Each path below is one point turned by a fixed rotation once a step. After each direction that follows a path, write how fast that rotation turns it, in degrees each step (0 if it stays still).
Each turn is a multiple of 5 degrees from 10 to 175, or 0.
path 1
[-0.35  1.12  0.81  0.58 -1.13  0.11  2.42  0.52 -0.52 -1.98]
[-1.84 -0.56  0.03  0.64  1.51 -0.08 -1.97 -0.27 -1.48  1.66]
[ 1.90 -0.54  1.07 -1.03  0.18  0.04  0.08 -0.18  2.60  0.00]
[ 0.06  0.89 -2.10  0.83 -1.55 -1.10  0.89  0.62 -1.40  0.00]
[-2.15 -0.35  0.85 -0.21  2.13  1.29 -0.19 -1.40 -0.23 -1.38]
[ 1.53 -0.56  1.29  0.09 -1.51 -0.54 -1.84  0.48  0.23  1.81]
[ 0.78 -0.08 -1.53  0.07  0.84 -0.73  2.49  0.97  0.72 -0.58]
[-1.96  0.96 -0.94 -1.11 -0.54  1.51 -1.17 -0.93 -1.29 -0.21]
[ 0.76 -0.96  2.12  1.41  0.21 -0.93 -0.48 -1.11  0.81 -0.83]
[ 0.35 -0.06 -0.56 -0.43  0.07  0.60  1.94  1.82 -0.19  2.61]
[-0.52  0.22 -1.72 -1.14  0.89 -0.32 -1.62  0.11  0.66 -2.01]
[ 0.63 -0.27  1.49  0.10 -2.21 -0.15  0.40 -2.14 -0.77  0.43]
[ 0.27 -0.03 -0.19  2.44  2.13  0.11  0.50  1.33  0.22  0.71]
[-0.90 -0.14  0.12 -3.12 -0.53  0.36 -0.54  1.56  0.56 -0.53]
[-0.60 -0.04  1.72  1.16  0.42  0.33 -0.35  0.07 -0.30  0.49]
100
[-0.28  0.10  0.84 -1.20 -0.93  0.98  1.01 -0.12  0.10  0.53]
170
[-0.74  1.65 -0.06  0.06  0.13 -0.46  0.53  1.23  0.21 -0.17]
115
path 2
[ 0.75  2.33  0.06  0.38  1.89  0.12  1.04 -0.70 -0.25  0.30]
[-1.72 -1.10 -0.97 -0.40 -0.90  0.66 -0.81  2.26 -0.50  0.99]
[ 1.66 -0.56 -0.32  1.71 -0.45 -1.36  0.38 -1.83  0.74 -0.31]
[-0.44 -0.11  1.69 -2.28  0.45  0.84 -0.72  0.13  0.45 -1.39]
[ 0.22  2.10 -0.35  1.13  0.65  0.53  1.22 -0.15 -0.80  1.39]
[-0.57 -1.73 -1.86 -0.93 -0.49 -0.36 -1.73  1.12  0.50  0.33]
[ 0.89 -0.62  1.56  1.25  0.02 -1.38  1.03 -1.71 -0.21 -0.45]
[-0.60  1.27  0.27 -1.71  0.77  1.56 -0.53  0.77  1.05 -1.17]
[-0.10  1.09 -0.74  1.19 -1.25 -0.29  0.50 -0.49 -1.66  1.70]
[ 0.83 -1.93 -1.13 -0.99  0.82 -0.77 -1.17  0.75  1.16 -0.42]
[-0.91  0.05  2.59  1.21 -0.30 -0.01  1.64 -1.32 -0.07 -0.65]
[ 0.29  1.87 -0.98 -1.31  0.06  1.27 -0.74  1.01  1.44 -0.05]
[-0.18 -0.79 -0.42  0.34 -1.09 -0.88  0.43 -0.43 -2.78  1.31]
[ 1.18 -1.39  0.07 -0.02  1.98 -0.28 -0.43  0.59  1.87 -0.73]
[ 0.58 -0.58  0.50 -1.12 -0.28  0.60 -0.63  1.15  0.83  0.60]
175
[-1.13 -0.27 -0.93 -0.80  0.48  0.11 -0.80  0.27  0.08 -1.25]
170
path 3
[-1.25  1.20  1.66 -1.34 -0.52 -0.15 -0.79  0.46  1.74 -2.53]
[-1.76  1.84  2.92 -0.94 -1.59 -0.33 -0.19 -1.02 -0.30  0.67]
[-0.52  1.89  1.73  0.03 -1.98 -0.60  0.81  2.35 -1.14  0.77]
[ 0.39  0.93  1.08  0.41  0.07 -0.75 -1.93  2.26 -1.77  1.51]
[ 0.80 -1.54  2.00  2.61  0.11 -0.54 -1.05  1.56 -0.02  1.48]
[ 1.56 -1.35  0.94  1.75 -0.58 -0.91 -1.15  1.06  0.45 -2.49]
[ 0.48 -0.01  1.96  1.80  0.39 -1.30 -0.98 -2.34 -0.09 -1.97]
[-0.36  1.32  1.02  1.69 -0.11 -1.53  2.32 -1.26  0.08 -1.55]
[-0.54  2.89 -0.26 -0.08  1.41 -2.53  0.98  0.83 -0.71 -1.12]
[-1.66  0.29  0.79 -0.75  2.36 -2.57  0.32  0.62  0.81  1.23]
[-0.74 -1.65  1.41 -1.73  0.57 -1.49  1.01  2.66  0.53 -0.12]
[ 0.21 -1.76  2.39 -2.15  0.56 -0.26 -1.25  0.64 -1.59 -1.36]
[ 0.06 -1.31  2.90  0.03  0.39  1.52  1.32 -0.53 -2.21 -0.15]
[ 0.26  1.28  1.25  1.16  0.98  1.93  1.12  1.91 -1.89 -2.10]
[ 1.71  0.74  0.91 -0.47  0.51  0.03  0.28  0.00  0.67  0.27]
0
[-0.70  1.08 -0.45  0.36  0.35 -0.33  0.29 -0.77  1.38 -0.77]
45
[ 0.55  0.25 -0.78 -0.30 -0.65 -0.13  0.49  1.40 -0.01 -1.30]
135
path 4
[ 2.43 -0.43 -0.40  1.05  1.06 -0.75  1.14 -1.21 -2.85  0.01]
[ 1.45 -0.54 -0.82 -0.66 -2.21  1.11  0.42 -1.47 -2.69  0.80]
[ 1.30 -0.31  1.98 -0.25 -0.38 -1.08 -0.86 -1.54 -2.78  0.83]
[ 1.68  1.00 -1.21 -0.28 -0.54 -1.00 -0.54 -3.28 -1.40 -1.05]
[ 0.80 -0.21  0.49 -0.18  0.98  1.61  0.16 -3.03 -1.40  1.25]
[ 2.31 -0.14 -0.55  1.04  1.20 -0.86  1.23 -1.38 -2.63  0.06]
[ 1.74 -0.11 -0.74 -0.96 -1.95  1.25  0.30 -1.18 -2.44  0.71]
[ 1.10 -0.28  1.82  0.01 -0.30 -0.96 -0.68 -1.55 -2.89  1.10]
[ 1.47  1.10 -1.16 -0.20 -0.72 -0.85 -0.81 -3.24 -1.32 -1.22]
[ 0.78 -0.25  0.65 -0.50  1.23  1.46  0.14 -3.20 -1.40  1.25]
[ 2.60 -0.19 -0.80  0.79  1.18 -0.80  1.31 -1.48 -2.31 -0.07]
[ 1.70 -0.16 -0.64 -0.58 -1.53  1.62  0.71 -1.39 -2.50  0.99]
[ 1.24 -0.26  1.94  0.17 -0.45 -1.23 -0.66 -1.46 -2.87  0.83]
[ 1.49  1.31 -1.00 -0.61 -1.09 -0.91 -0.66 -2.83 -1.39 -0.62]
[-0.55 -0.05 -0.17 -0.84 -0.67  1.71 -0.25 -0.43  0.29  0.79]
145
path 5
[ 0.17 -0.81 -1.64 -0.61  0.76 -1.90 -0.35  1.56  1.50 -1.46]
[-1.15  1.15 -0.04  1.23 -1.93 -0.31 -1.52  2.10 -0.41  0.14]
[ 0.13 -0.13 -1.14 -2.46 -1.61 -2.11  0.20  0.34  0.14 -1.26]
[-1.13 -0.11  0.15 -0.12 -0.69  1.16 -0.02  2.75 -2.38 -0.31]
[ 0.81 -0.53 -1.96 -2.04 -0.76  1.41 -0.29  0.96  1.63 -1.50]
[-0.84 -0.32 -0.71  1.41  1.16 -0.35 -1.04  3.02 -0.48 -0.85]
[ 0.27  0.89 -1.02 -0.27 -2.68 -0.67 -1.32  0.82  1.97 -0.69]
[-0.92  0.18 -0.32 -0.68 -0.18 -2.30 -0.20  1.85 -2.12 -0.76]
[-0.47 -0.17 -0.15 -1.71 -3.14  1.70 -0.18  1.49 -0.13 -0.52]
[ 0.22 -0.68 -2.12 -1.22  1.54 -0.36 -0.09  1.75 -0.97 -1.66]
[-0.54 -0.47 -0.07  1.05 -1.19  1.66 -1.32  2.65  1.89 -0.38]
[ 0.46  0.93 -2.67 -0.16 -0.18 -2.20 -0.98  0.73  0.24 -1.19]
[-1.45 -0.31  1.53 -0.05 -2.17 -0.69 -0.61  2.70 -0.33  0.45]
[-0.15  0.89 -2.61 -2.16 -1.14 -0.38  0.37  0.43 -0.68 -1.08]
[ 1.06  0.64 -1.08 -0.76 -0.45  0.07 -0.65 -1.14  0.18 -0.42]
160
[ 0.51  0.87  0.03 -0.55  0.67  0.06  0.26  0.26  0.34  1.84]
0
[-0.58  0.86 -1.28  0.64  0.71 -0.28  0.73 -0.08 -1.05 -0.19]
170
[ 0.30 -0.77 -0.36 -0.75  0.73  1.71  0.52  0.26 -0.37 -0.30]
70
path 6
[ 0.17 -1.51  0.04  1.20 -0.34  0.01  0.59  3.03  1.36  1.46]
[-0.11  0.95 -0.53  1.20  1.06  1.43 -0.96  1.94  2.03  1.84]
[ 0.10 -0.60  0.09  1.41 -0.04 -1.23 -0.83  0.70  3.68  0.43]
[-0.74  0.15  1.04  0.78  0.68 -1.36 -1.88  3.06  1.33  0.22]
[ 0.50  1.52 -1.17 -0.02  1.07  0.57 -2.51  1.66  2.16 -1.40]
[ 1.09 -1.36 -0.34 -0.06 -0.91 -1.37 -0.77  2.22  1.62 -2.20]
[ 0.75 -0.35 -1.06 -0.28  0.03  0.68 -0.41  4.00 -0.28 -0.78]
[ 1.57 -0.46 -2.25  0.02 -0.49  1.52 -0.05  1.63  2.51  0.07]
[ 0.47 -1.91  0.04  1.03 -0.88 -0.49  0.80  2.50  2.04  1.19]
[-0.50  0.39 -0.15  1.06  0.80  1.10 -0.80  2.79  1.55  2.12]
[-0.10 -0.03 -0.29  1.14  0.32 -0.04 -1.26  0.37  3.86  0.86]
[-0.57 -0.60  1.30  0.97  0.27 -1.83 -1.42  2.41  1.86 -0.44]
[-0.03  1.65 -0.56 -0.13  1.34  0.44 -2.32  2.68  1.15 -0.92]
[ 1.34 -0.72 -1.19 -0.13 -0.37 -0.57 -1.14  1.33  2.77 -2.13]
[ 0.79  0.15 -0.48 -0.89 -0.69 -0.91 -0.91 -0.15 -0.36  1.20]
0
[ 0.97 -0.68 -0.94 -0.52 -0.64  0.83  0.98  0.51 -0.58 -0.43]
45
[-0.37 -0.90  0.99  0.24 -0.35 -1.05  0.43  1.06 -0.94  0.11]
130
